Where one turn sends some rows of the set: a few examples, then the rows asked
Lete: 17.2, 4.5, -13.6, 2.0, -23.5, 29.5, 3.5, 8.6, 10.8, 30.3, 1.4, 2.8, 13.1
bamus: 16.2, 4.0, -13.4, -13.4, 11.1, 1.1, 14.7, -3.0, -27.2, -30.2, -22.8, 18.9, -13.5
fem: -6.5, 11.9, -27.8, -1.6, -2.6, 3.5, 12.0, 25.0, -15.9, -1.1, -10.3, -16.9, 15.1
fubar: 13.7, 12.6, 1.1, -4.1, -1.1, 37.1, -4.0, -34.7, 20.5, 7.7, 1.2, 3.5, -5.5
Sotop: 25.7, 5.1, 21.5, 7.2, 23.4, -0.5, -2.6, 14.6, 15.9, 7.4, -4.3, 19.1, 8.1
viti: 19.0, -9.3, -17.2, 3.0, -21.7, 29.6, -17.6, -6.1, 14.1, -2.1, 18.9, 26.5, -11.4
sirug: 25.5, -9.7, -6.6, -27.9, 3.2, -15.4, -20.0, 14.7, 11.1, 29.9, 7.7, 0.7, -6.9
Mut: 29.8, -14.1, 8.3, -3.1, -17.9, 34.5, -16.9, 5.7, 22.2, 15.9, 8.6, 10.4, -16.6
zan: 8.3, -7.8, -26.8, -16.4, -2.1, 22.2, 1.2, 8.1, 5.0, -39.2, 18.2, 5.2, 5.4
nezub: 41.9, -4.2, -6.3, -10.5, -5.1, 24.7, 9.1, -12.7, -8.5, 17.4, -15.6, 28.5, -24.8
Misu: 18.5, 8.4, 22.5, -16.2, 15.3, -4.0, 9.9, -9.6, 7.4, -21.9, 20.9, 11.3, 11.0
panot: 0.6, 20.4, 6.0, -4.8, 10.2, 1.5, -2.3, 11.8, 18.1, 16.0, -32.7, 12.3, -27.0
Mive: -7.3, 21.1, 12.5, -26.6, 20.9, 2.0, 2.9, 3.3, 3.2, -21.3, -14.2, -23.1, -6.8
poso: 4.8, -6.3, -10.5, -17.1, 23.9, -5.8, 7.5, 22.8, -6.0, -19.5, -3.6, -15.6, -41.4
nezu: -2.6, -2.9, -6.4, -6.8, 9.8, -2.5, -3.2, 30.1, -17.3, -32.6, -8.1, -17.1, -14.9
fug: -14.9, -8.0, 18.5, -4.5, 8.3, 1.2, -3.0, -11.4, -20.7, -23.2, 16.2, 0.5, -4.9
lol: 29.9, 10.9, -11.0, -27.5, -4.2, 15.7, -1.6, 23.0, 13.6, 8.5, 7.8, -6.4, -44.9
gos: 38.1, 16.3, -24.0, 2.1, 0.9, 5.6, -4.0, 10.4, -19.1, 26.0, 8.9, -17.8, -7.5
Bos: -5.0, 13.4, -6.8, -41.0, 32.0, 13.1, 1.6, 0.6, -12.5, -12.3, 3.9, 24.2, -18.3
tigu: 11.4, -0.2, -29.1, -22.6, 4.5, 36.9, 3.1, 4.0, -18.7, 26.0, 11.0, 25.1, -13.2
famod: 4.6, -4.3, -29.6, 3.6, -13.5, -4.4, 5.4, 36.6, -7.0, -6.4, 8.3, 18.2, -13.7
Fep: 15.4, 15.9, 6.0, 20.5, 5.0, 23.2, -0.7, 0.9, -35.9, -2.5, 3.2, -20.6, -5.1
pesu: 12.4, 9.0, -3.1, -37.1, 20.8, 28.2, -3.1, -3.3, 1.6, 19.8, 7.4, 31.7, -26.0
goga: 30.7, 5.5, 8.6, -23.1, 13.9, 7.3, 6.2, -13.9, -3.2, -11.7, -21.8, 28.1, -29.2
Gaki: 6.3, -16.2, 22.1, -9.8, 18.2, -8.6, -12.0, -1.9, 16.3, 9.2, 8.8, 25.7, -2.3
dakun: 3.7, 6.0, 0.0, 2.9, -3.4, 33.4, 11.2, -4.4, -2.1, 28.2, -19.5, -12.6, -31.2
pofe: 16.3, 9.6, -13.7, -27.9, 5.4, -2.6, -9.8, 26.4, 25.5, -25.1, 3.5, 16.0, -16.6
Kup: 12.6, -2.9, 27.8, -20.7, 13.9, 15.3, -17.0, 1.7, 15.2, -21.7, -1.1, -7.4, -31.9
Teka: 35.1, 15.8, 0.3, 16.4, 15.9, 10.2, -9.5, 18.5, -9.8, 31.0, -8.6, -8.7, -9.3
Ligif: -5.5, 5.1, -33.9, -25.4, 16.4, 22.3, 6.8, 10.1, -33.0, -5.9, 7.3, 19.7, -3.4
dib: 18.4, -3.0, -18.9, -20.4, -11.5, 3.8, -17.9, 5.4, -24.5, 21.1, 13.5, -27.3, -18.5
ter: 42.4, 6.4, 1.8, -9.2, 14.8, -5.9, -2.9, 7.8, 21.9, 22.6, 10.1, 12.7, 1.7
kom: 28.7, -4.9, -29.0, 0.5, -7.7, 18.6, 14.9, -3.0, -32.1, -1.6, -16.5, 21.0, -9.3
tonup: 14.1, 13.7, 24.0, -22.4, 1.8, 27.1, -7.0, -13.2, 29.2, 12.3, -1.7, -1.5, -9.4
pul: 14.1, -16.0, -26.1, 11.6, -20.4, 16.2, -4.3, 34.6, -11.0, 4.0, 2.9, -0.1, 1.6
milek: 18.3, -9.6, 4.3, -16.5, 13.8, 29.6, -14.8, -17.5, 12.8, -14.7, 9.2, -9.4, -40.1
zage: 4.0, 16.8, 3.6, -19.6, 31.0, 13.8, 12.1, -14.0, 6.0, -3.6, -13.4, -24.3, -26.8
Lekup: 21.8, -10.0, -9.6, 3.4, 9.2, -2.6, -21.6, 12.9, -2.2, 42.4, 0.9, 5.2, -16.1
fol: 22.2, -9.5, -22.5, -15.0, -14.2, 42.1, 10.8, 6.5, -4.3, -5.7, 20.4, -18.3, -24.0
kub: -10.8, -8.1, -13.8, 12.7, -3.9, 37.5, 14.7, -13.7, -9.8, -5.0, -13.4, -4.6, 3.6
zodu: -16.6, 6.5, -6.0, 3.2, 10.1, 5.6, -1.1, -0.7, 12.7, -17.3, -25.9, 20.2, 9.1
pega: 3.2, 17.5, -25.3, 11.0, -20.6, 12.5, 10.7, 3.8, 6.5, 13.6, 0.5, 23.8, 11.2
Nizaz: 14.3, 17.4, -2.1, -1.8, 0.3, 6.2, 8.2, -7.2, -34.8, -19.8, 20.7, -21.0, 0.0
Tosi: 0.1, -1.2, -14.0, 6.3, -1.0, 6.4, -13.1, 3.4, -41.7, 11.3, 8.2, -19.5, -17.3
Sud: 3.3, -15.0, 12.6, -31.5, 0.5, -13.7, -7.3, 0.2, 13.2, -9.4, 21.1, 12.8, 6.5
Nini: -6.3, 17.2, -21.2, -4.4, 11.6, -10.9, 28.3, 22.7, -7.6, 1.2, -14.3, -4.0, -7.7
Gemon: -3.1, -9.0, 0.1, -23.3, -13.7, 4.4, -6.5, -9.6, -24.3, -15.8, 25.2, -15.9, -0.4
fope: 6.9, 7.3, 27.7, 11.0, 11.8, 12.2, 7.3, -3.0, -10.4, -23.9, 8.6, 7.0, 14.4

pul -> fem
pesu -> nezub
Now find these:
ter -> Lekup
fol -> kub
famod -> Nini
Teka -> dib

